Here are some points, each followed by its number:
c(-60, 19, 12, -4, -21, -29, -1, -55, -47) 0
c(-21, -69, -24, -75, 47, -3, -70, 37, 24) 1
c(-23, -50, -22, -75, 38, 6, -56, 45, 33) 2
c(-2, -60, -45, -66, 43, -2, -53, 38, -11) 3
c(65, 19, -24, -31, 57, -12, -49, -64, -16) 4
c(-1, -73, -43, -90, 24, 4, -71, 25, -11) 5
c(-51, 6, -7, -1, -22, -32, -1, -61, -45) 6
c(13, 1, -11, -20, 19, 10, -1, 32, 16) 7
c(2, -24, -2, -17, 19, 12, 1, 35, 30) 8
c(-44, -18, -26, 80, -118, -38, 4, -37, -50) 9
c(-17, 21, 8, 0, -11, -31, -10, -43, -31) 10
c(-46, -50, -28, 91, -127, -50, 11, -38, -54) 11
c(-28, -45, -42, -38, 20, -9, -35, 9, -2) 12
New points follow, each followed by the numbers of its two nearest points above, looking only along the 3 directions in which the numbered points spread most, nearest first.
c(0, -60, -31, -79, 29, -2, -54, 40, -6) 3 1
c(-27, -46, -51, -21, 4, -15, -29, 15, 0) 12 3
c(-60, 20, 30, 3, -12, -10, 19, -51, -4) 10 0
c(3, -38, -16, -58, 49, 5, -30, 16, 28) 2 3
c(-30, -15, -6, 13, -18, -9, -15, -39, 14) 10 0
c(10, -22, -27, -60, 42, -18, -40, -2, -7) 12 3
c(-37, 1, -7, 73, -110, -8, 27, -19, -39) 9 11
c(-7, -6, 3, -23, 38, 16, 30, -9, 74) 7 8
c(17, 14, -9, -6, 25, -5, -16, -24, 25) 7 8
c(-7, 7, -4, -13, 5, -5, 0, 10, 2) 7 8
c(3, 11, 31, -18, 31, 25, 4, 25, 33) 7 8
c(57, 22, 25, 7, 24, 6, -5, -11, -5) 7 10
c(74, 3, -11, -39, 49, -38, -33, -22, -32) 4 7
c(-40, 7, -2, -10, -13, -16, 8, -27, -27) 10 0
c(-11, -32, -17, -43, 17, 9, -10, 34, 27) 8 7
c(-43, -9, -20, 9, -32, 1, 22, -14, 19) 10 7
c(-12, -60, -43, -28, 5, -20, -33, 26, 1) 12 3
c(11, -8, 0, -25, 19, 13, -6, 7, 12) 7 8
c(-29, -38, -18, -74, 32, 11, -48, 50, 35) 2 1
c(-17, 64, 23, 27, 23, 22, 22, -18, 79) 7 8
c(-75, 17, 17, -5, -2, -17, 1, -47, 30) 10 0
c(72, 32, 0, -9, 40, -23, -39, -77, -16) 4 10
c(79, -7, -15, -31, 57, -24, -38, -40, -28) 4 10
c(-14, -25, -19, -41, 15, 2, -26, 41, -34) 12 3
c(41, 21, -15, -8, 34, -18, -38, -62, -25) 4 10
